In the data rows, zero lies at 7.5, halfway between 7 and 8.
Every row has a hidden score from 0 to 20. What is each row's score? 10 is about the middle. The score is a weighted sum of the row's numbers plus the product of two more (or one squared), each taken from its middle value.
tensor([10., 10., 11., 11., 11., 12., 14., 13., 11.,  9.,  7.,  4.,  3.,  2.,  5.,  5.]) -> 12
tensor([ 6.,  6.,  4.,  5.,  1.,  4.,  5.,  5.,  6.,  3.,  7.,  9., 11., 14., 15., 15.]) -> 8
tensor([11., 11., 10.,  9.,  8.,  8.,  9., 10., 11., 11., 10., 10.,  8.,  8.,  8.,  6.]) -> 8
tensor([10., 11., 12., 12., 13., 12., 11., 10.,  8.,  5.,  6.,  6.,  5.,  4.,  2.,  1.]) -> 12
tensor([ 9., 10.,  9., 10.,  5.,  5.,  3.,  0.,  0.,  0.,  4.,  3.,  6.,  7.,  9.,  9.]) -> 18
tensor([13., 12., 12., 11., 12., 12., 10.,  9.,  5.,  6.,  5.,  0.,  3.,  5.,  7.,  2.]) -> 11
tensor([ 8.,  9.,  8., 10., 10.,  8., 10.,  6.,  2.,  2.,  2.,  5.,  8., 10., 11., 13.]) -> 11
tensor([10., 11., 11., 11., 11., 11., 11.,  9.,  7.,  5.,  4.,  4.,  4.,  4.,  4.,  3.]) -> 10
tensor([ 6.,  7.,  3.,  4.,  2.,  6.,  6., 10., 10.,  9., 10.,  8.,  7.,  6.,  7.,  3.]) -> 14
tensor([ 4.,  3.,  6.,  7.,  7.,  6.,  6.,  7.,  5.,  5.,  3.,  5.,  6.,  8.,  8., 10.]) -> 14
tensor([9., 9., 9., 9., 6., 8., 8., 6., 7., 7., 7., 8., 8., 8., 8., 8.]) -> 9
tensor([12., 12., 13., 13., 13., 13., 11., 10.,  7.,  5.,  4.,  4.,  4.,  3.,  4.,  5.]) -> 12
tensor([ 7.,  3.,  5.,  4.,  5.,  5.,  6.,  7.,  8.,  9.,  9., 11., 11., 12., 12., 11.]) -> 8
tensor([10., 11.,  9.,  7.,  5.,  4.,  3.,  3.,  5.,  6.,  8.,  8., 10., 12., 15., 15.]) -> 8
tensor([ 8.,  8.,  8.,  9.,  9.,  9.,  9.,  9., 10.,  9.,  9.,  8.,  7.,  6.,  5.,  4.]) -> 9
tensor([15., 15., 15., 15., 14., 12., 11.,  9.,  6.,  5.,  5.,  3.,  2.,  3.,  6.,  5.]) -> 12
tensor([11., 12., 11., 12., 14., 14., 14., 13.,  7.,  7.,  5.,  5.,  1.,  1.,  6.,  4.]) -> 12
tensor([ 8.,  7.,  7.,  8.,  8.,  9.,  7.,  9.,  9.,  9., 11., 10.,  6.,  9.,  7.,  6.]) -> 10
tensor([ 8.,  8.,  9.,  9.,  9.,  8.,  6.,  4.,  1.,  4.,  6.,  7.,  5.,  7., 10., 10.]) -> 12
tensor([7., 9., 9., 8., 8., 6., 2., 3., 4., 3., 6., 6., 5., 6., 6., 4.]) -> 8
tensor([11., 12., 12., 15., 15., 15., 15., 13., 10.,  6.,  6.,  4.,  3.,  4.,  4.,  3.]) -> 13
tensor([ 6.,  2.,  4.,  3.,  5.,  6.,  6.,  7.,  9., 12., 12., 12., 12., 11.,  9.,  9.]) -> 8
tensor([15., 15., 12., 12., 11.,  7.,  6.,  2.,  7.,  2.,  4.,  1.,  2.,  3.,  5.,  3.]) -> 7
tensor([ 2.,  5.,  4.,  4.,  4.,  6.,  6.,  8., 11., 13., 14., 12., 10.,  9.,  8.,  8.]) -> 13
tensor([5., 8., 6., 5., 9., 7., 8., 6., 8., 8., 9., 7., 7., 6., 6., 7.]) -> 9
tensor([ 5.,  2.,  5.,  3.,  1.,  4.,  2.,  6.,  7.,  7.,  7.,  7.,  9., 10., 11.,  9.]) -> 5
tensor([ 5.,  3.,  5.,  5.,  5.,  4.,  5.,  4.,  4.,  7., 10., 12., 12., 13., 12., 13.]) -> 9
tensor([ 9., 10., 10.,  8.,  7.,  7.,  7.,  9., 11., 11., 11., 11., 11., 11., 10., 11.]) -> 9
tensor([14., 14., 15., 15., 15., 13., 10.,  8.,  7.,  4.,  2.,  0.,  4.,  5.,  6.,  2.]) -> 8
tensor([ 5.,  4.,  4.,  4.,  4.,  5.,  7.,  9., 13., 15., 15., 13., 10.,  8.,  7.,  7.]) -> 9
tensor([ 3.,  5.,  4.,  3.,  3.,  2.,  5.,  6.,  9., 12., 13., 13., 11.,  9.,  8.,  8.]) -> 8
tensor([ 6.,  7.,  7.,  8.,  9., 10.,  9.,  7.,  6.,  5.,  5.,  6.,  7.,  8.,  7.,  8.]) -> 9
tensor([9., 9., 8., 8., 7., 6., 5., 5., 4., 6., 7., 8., 8., 8., 8., 9.]) -> 10
tensor([6., 2., 2., 6., 6., 8., 7., 7., 6., 7., 6., 8., 6., 7., 5., 6.]) -> 10
tensor([11., 11.,  9.,  7.,  7.,  8.,  9., 10., 11., 11., 12., 10., 11., 11., 10.,  9.]) -> 11
tensor([ 5.,  4.,  2.,  4.,  4.,  3.,  1.,  6.,  5.,  8., 10., 12., 13., 14., 12., 12.]) -> 8
tensor([ 7.,  8.,  8.,  9., 10., 10.,  9.,  6.,  5.,  4.,  4.,  6.,  7.,  8.,  7.,  7.]) -> 8
tensor([11., 11.,  9.,  7.,  7.,  8., 10.,  5.,  9., 13., 10., 10.,  9.,  8.,  9.,  9.]) -> 8
tensor([ 9.,  8.,  9., 10., 11., 14., 14., 15., 15., 11., 10.,  6.,  5.,  5.,  6.,  0.]) -> 9
tensor([ 3.,  4.,  7.,  8., 10., 11., 11., 11., 10.,  9.,  8.,  7.,  7.,  6.,  6.,  5.]) -> 9
tensor([ 6.,  2.,  3.,  3.,  1.,  5.,  2.,  4.,  6.,  6.,  9.,  9.,  8.,  9., 10., 11.]) -> 11
tensor([ 5.,  3.,  4.,  5.,  6.,  7.,  7.,  8.,  8.,  7.,  7.,  7.,  8.,  9.,  9., 10.]) -> 10
tensor([ 8.,  8.,  8.,  9., 10., 11., 12., 12., 12., 12.,  9.,  6.,  6.,  5.,  3.,  4.]) -> 12
tensor([4., 6., 6., 6., 7., 8., 9., 9., 8., 8., 8., 8., 9., 8., 8., 7.]) -> 9
tensor([ 5.,  6.,  6.,  7.,  9., 11., 11., 14., 13., 14., 12., 10., 10.,  8.,  6.,  9.]) -> 13
tensor([13., 14., 15., 14., 13., 13., 11.,  9.,  7.,  6.,  4.,  4.,  3.,  5.,  4.,  6.]) -> 12
tensor([ 4.,  7.,  7.,  5.,  3.,  5.,  4., 14., 14., 15., 15., 10.,  7.,  8., 13., 11.]) -> 12
tensor([7., 6., 3., 6., 6., 6., 8., 8., 8., 7., 7., 7., 7., 7., 5., 6.]) -> 11
tensor([14., 15., 14., 14., 12., 10.,  8.,  5.,  4.,  3.,  3.,  2.,  1.,  3.,  4.,  4.]) -> 10
tensor([8., 7., 8., 8., 9., 9., 8., 6., 5., 6., 6., 7., 8., 9., 8., 8.]) -> 9
tensor([ 7.,  6.,  1.,  7.,  6.,  9.,  9., 11., 15., 10., 10., 14., 10., 14., 13., 14.]) -> 7
tensor([ 9.,  9., 11., 10., 12., 13., 12., 13., 11., 10.,  9.,  7.,  6.,  4.,  5.,  7.]) -> 13
tensor([13., 12., 12., 12., 11., 10.,  9.,  7.,  5.,  4.,  3.,  4.,  3.,  5.,  3.,  4.]) -> 13
tensor([9., 9., 8., 6., 4., 3., 2., 1., 2., 3., 3., 5., 6., 7., 8., 9.]) -> 6
tensor([ 8.,  9.,  9.,  8., 10.,  9.,  6.,  6.,  6.,  1.,  7.,  7.,  7.,  7.,  8.,  8.]) -> 12
tensor([ 3.,  6.,  8.,  8., 10.,  8.,  9.,  9.,  7.,  5.,  6.,  6.,  7.,  8., 10., 11.]) -> 9
tensor([ 3.,  5.,  4.,  3.,  5.,  2.,  4.,  6.,  9., 13., 14., 11.,  9.,  8.,  6.,  6.]) -> 8
tensor([ 7.,  6.,  3.,  4.,  4.,  1.,  4.,  6.,  8., 10., 13., 13., 13., 11.,  9.,  8.]) -> 10
tensor([9., 9., 8., 7., 7., 7., 7., 8., 9., 9., 9., 8., 8., 8., 7., 7.]) -> 9
tensor([12., 13., 14., 14., 15., 15., 13., 12.,  9.,  7.,  5.,  5.,  4.,  4.,  4.,  5.]) -> 12
tensor([ 7.,  4.,  4.,  4.,  1.,  4.,  6.,  9., 10., 11., 10., 10., 12., 12., 13., 13.]) -> 8
tensor([12., 12., 12., 11.,  9.,  8.,  6.,  4.,  4.,  3.,  3.,  3.,  5.,  3.,  2.,  2.]) -> 10
tensor([ 6.,  5.,  5.,  2.,  2.,  2.,  4.,  5.,  8.,  9., 12., 13., 12., 12.,  9.,  8.]) -> 7
tensor([14., 14., 13., 13., 11., 10.,  8.,  6.,  5.,  4.,  2.,  3.,  4.,  3.,  4.,  6.]) -> 10
tensor([ 8.,  8.,  9.,  9., 10.,  8.,  6.,  4.,  1.,  5.,  5.,  7.,  7.,  8.,  9., 11.]) -> 9
tensor([ 9., 10., 10.,  9.,  7.,  6.,  4.,  4.,  6.,  7.,  8.,  9., 11., 13., 14., 14.]) -> 6
tensor([ 9.,  9.,  7., 11.,  9.,  7.,  6.,  6.,  4.,  7.,  8.,  9.,  9.,  7.,  9., 10.]) -> 17
tensor([ 4.,  7.,  4.,  1.,  3.,  0.,  2.,  1.,  5.,  5.,  7.,  9., 14., 15., 12., 13.]) -> 7
tensor([ 2.,  5.,  2.,  4.,  2.,  3.,  4.,  7.,  9., 10., 10., 11., 12., 13., 13., 13.]) -> 6
tensor([ 8.,  7.,  8.,  9., 10., 11.,  9.,  8.,  6.,  5.,  4.,  4.,  6.,  8., 10., 12.]) -> 10
tensor([12., 10., 10., 10., 10.,  8.,  7.,  3.,  4.,  1.,  4.,  2.,  4.,  4.,  2.,  5.]) -> 13
tensor([15., 14., 11., 14., 10., 10., 10.,  7.,  4.,  3.,  3.,  0.,  1.,  2.,  0.,  5.]) -> 18
tensor([9., 8., 8., 8., 7., 8., 7., 5., 5., 5., 7., 7., 8., 8., 9., 8.]) -> 11
tensor([ 6.,  6.,  3.,  5.,  6.,  6.,  8.,  8.,  8.,  8.,  7.,  7.,  8.,  9., 10.,  9.]) -> 7
tensor([ 9.,  8.,  9.,  8.,  8.,  6.,  4.,  3.,  3.,  5.,  5.,  6.,  8.,  9.,  9., 10.]) -> 7
tensor([12., 11., 12., 11., 11., 11.,  7.,  9.,  7.,  8.,  8.,  4.,  5.,  8.,  2.,  0.]) -> 14
tensor([15., 13., 14., 13., 12., 12., 10.,  8.,  7.,  6.,  4.,  4.,  7.,  3.,  1.,  6.]) -> 15
tensor([ 8.,  8., 10., 10., 10., 10.,  8.,  7.,  3.,  3.,  4.,  5.,  6.,  7.,  9.,  9.]) -> 10
tensor([10., 10., 11., 11., 11., 10., 10.,  8.,  6.,  5.,  4.,  3.,  5.,  7.,  8., 10.]) -> 12
tensor([ 9., 10., 10.,  7.,  6.,  6.,  3.,  5.,  0.,  5.,  6.,  6.,  6.,  9.,  9., 11.]) -> 12
tensor([ 7.,  3.,  4.,  1.,  5.,  0.,  1.,  3.,  5., 10., 11., 15., 15., 15., 13.,  9.]) -> 4
tensor([ 6.,  8., 11.,  7., 10., 13., 11., 14., 12.,  8.,  8.,  9.,  6., 10.,  8.,  9.]) -> 15
tensor([ 6.,  9.,  6.,  8., 10., 12.,  8.,  4.,  7.,  6.,  5.,  6.,  9.,  6., 10., 10.]) -> 16
tensor([ 2.,  4.,  4.,  6.,  6.,  7.,  8., 10.,  9.,  9., 10., 10., 10.,  8.,  9.,  7.]) -> 10
tensor([ 7.,  5.,  2.,  0.,  0.,  5.,  1.,  9., 10.,  8.,  9., 12., 12., 14., 10., 11.]) -> 10
tensor([8., 8., 8., 6., 5., 4., 3., 3., 4., 4., 2., 3., 7., 7., 8., 6.]) -> 4
tensor([ 9.,  7.,  8.,  9.,  8., 10., 12., 12., 13., 13.,  9., 10.,  9., 10.,  7., 10.]) -> 17
tensor([10., 10., 12., 13., 13., 15., 15., 13., 10., 10.,  7.,  4.,  5.,  6.,  3.,  5.]) -> 17
tensor([ 4.,  2.,  0.,  3.,  3.,  3.,  1.,  4.,  7.,  8.,  9., 10., 11., 12., 12., 10.]) -> 4
tensor([ 0.,  5.,  0.,  3.,  3.,  1.,  4.,  6., 10.,  9., 12., 13., 13., 12., 11.,  9.]) -> 6
tensor([ 6.,  6.,  5.,  4.,  4.,  1.,  5.,  2.,  7.,  8., 10., 12., 12., 11.,  9.,  6.]) -> 4
tensor([15., 15., 15., 13., 11., 10.,  6.,  5.,  2.,  2.,  3.,  3.,  2.,  4.,  1.,  6.]) -> 15
tensor([ 8.,  8.,  8., 10., 11., 12., 15., 15., 15., 15., 11.,  8.,  6.,  6.,  5.,  5.]) -> 12
tensor([ 7.,  3.,  1.,  6.,  4.,  3.,  4.,  6.,  8., 11., 11., 11., 12., 13., 11., 13.]) -> 10
tensor([ 4.,  2.,  0.,  2.,  4.,  3.,  2.,  3.,  1.,  4.,  4.,  6.,  9., 11., 11., 10.]) -> 6
tensor([ 7.,  6.,  3.,  6.,  6.,  5.,  6.,  7., 12., 11., 11.,  9.,  9.,  9., 10., 12.]) -> 8
tensor([ 6.,  5.,  6.,  6.,  7.,  7.,  9., 10., 10., 10.,  8.,  7.,  6.,  6.,  7.,  4.]) -> 7
tensor([ 6.,  5.,  5.,  2.,  4.,  2.,  3.,  3.,  5.,  6.,  7.,  8., 10., 11., 11., 11.]) -> 6
tensor([ 7.,  5.,  4.,  4.,  5.,  6.,  7.,  8.,  9.,  9.,  8.,  9., 10., 12., 12., 12.]) -> 8
tensor([ 9.,  9.,  8.,  7.,  6.,  5.,  3.,  3.,  2.,  2.,  4.,  5.,  6.,  7.,  9., 10.]) -> 9
tensor([ 7.,  7.,  7.,  7.,  9., 10., 12., 14., 15., 11.,  9.,  6.,  5.,  5.,  4.,  7.]) -> 16
tensor([ 8.,  7.,  8.,  8.,  8.,  9., 10., 11., 11.,  8.,  7.,  6.,  5.,  6.,  4.,  6.]) -> 16
tensor([ 3.,  7.,  3.,  0.,  4.,  6.,  8.,  9., 11., 13., 11., 12., 10.,  8.,  8.,  7.]) -> 5
tensor([ 4.,  2.,  5.,  4.,  5.,  4.,  8.,  5.,  9.,  9., 15., 15., 13., 10., 10.,  7.]) -> 12
tensor([ 5.,  4.,  5.,  6.,  6.,  8.,  9.,  9.,  8.,  8.,  7.,  8.,  9., 10., 11., 10.]) -> 8
tensor([ 6.,  7.,  7.,  6.,  7.,  9.,  9., 10.,  9., 10.,  8., 10.,  9., 11., 10.,  9.]) -> 8
tensor([ 6.,  3.,  5.,  5.,  6.,  8.,  9., 10.,  7.,  6.,  6.,  6.,  8., 11., 11., 14.]) -> 17
tensor([11., 10., 11., 11., 10., 10.,  9.,  9.,  8.,  7.,  6.,  5.,  5.,  2.,  3.,  7.]) -> 13
tensor([11., 10., 10.,  9.,  9.,  8.,  7.,  6.,  4.,  3.,  3.,  3.,  2.,  4.,  4.,  4.]) -> 10
tensor([9., 9., 9., 8., 8., 8., 7., 7., 7., 7., 8., 8., 7., 7., 6., 6.]) -> 10
tensor([8., 9., 6., 5., 7., 7., 6., 5., 7., 7., 7., 4., 0., 6., 0., 3.]) -> 15
tensor([ 6.,  1.,  1.,  5.,  5.,  5.,  6.,  9.,  9.,  8.,  7.,  6.,  6.,  6., 12., 13.]) -> 7
tensor([11.,  9.,  8.,  7.,  6.,  7.,  7., 11., 13., 12., 13., 11., 10.,  9.,  9.,  8.]) -> 11
tensor([12., 12., 12., 12., 13., 12., 12., 10.,  9.,  6.,  6.,  5.,  4.,  3.,  4.,  4.]) -> 11
tensor([ 1.,  3.,  5.,  5.,  5.,  0.,  6.,  5.,  5.,  6., 10., 13., 14., 14., 14., 12.]) -> 6
tensor([ 7.,  0.,  3.,  5.,  6.,  5.,  8.,  7.,  8.,  8.,  9., 11., 11., 10., 11., 10.]) -> 9
tensor([ 0.,  4.,  5.,  5.,  5.,  5.,  7.,  7.,  9., 11., 12., 10.,  7.,  7.,  6.,  4.]) -> 8
tensor([11., 11., 10., 10.,  8.,  8.,  8., 10., 11., 11., 10., 11., 11., 10., 10., 10.]) -> 9
tensor([ 6.,  6., 10., 10.,  8.,  8.,  6.,  5.,  6.,  3.,  4.,  5.,  6.,  8.,  9.,  9.]) -> 7
tensor([ 7.,  8.,  7., 10., 11., 11., 13., 12., 11.,  9.,  8.,  7.,  5.,  5.,  5.,  6.]) -> 11
tensor([8., 8., 9., 8., 7., 6., 4., 2., 3., 4., 5., 6., 7., 7., 7., 8.]) -> 8
tensor([8., 8., 9., 9., 8., 8., 5., 3., 3., 2., 4., 5., 6., 8., 9., 9.]) -> 8
tensor([ 3.,  4.,  5.,  5.,  4.,  4.,  5.,  8., 11., 10.,  8.,  8.,  9., 11., 14., 15.]) -> 5
tensor([7., 9., 7., 7., 8., 9., 9., 8., 8., 7., 4., 4., 4., 2., 3., 3.]) -> 7
tensor([10., 11., 12., 13., 13., 13., 13., 13., 11.,  9.,  8.,  7.,  6.,  6.,  5.,  6.]) -> 13
tensor([ 5.,  4.,  5.,  6.,  6.,  7.,  8.,  8.,  7.,  6.,  6.,  8.,  9., 11., 11., 11.]) -> 10
tensor([ 8.,  7., 10.,  9., 11.,  5.,  6.,  6.,  3.,  6.,  1.,  8.,  8.,  8.,  9., 11.]) -> 19
tensor([7., 7., 8., 9., 9., 9., 8., 6., 5., 5., 6., 6., 7., 6., 6., 6.]) -> 11
tensor([5., 5., 5., 5., 6., 7., 8., 8., 8., 7., 7., 8., 8., 8., 7., 7.]) -> 9
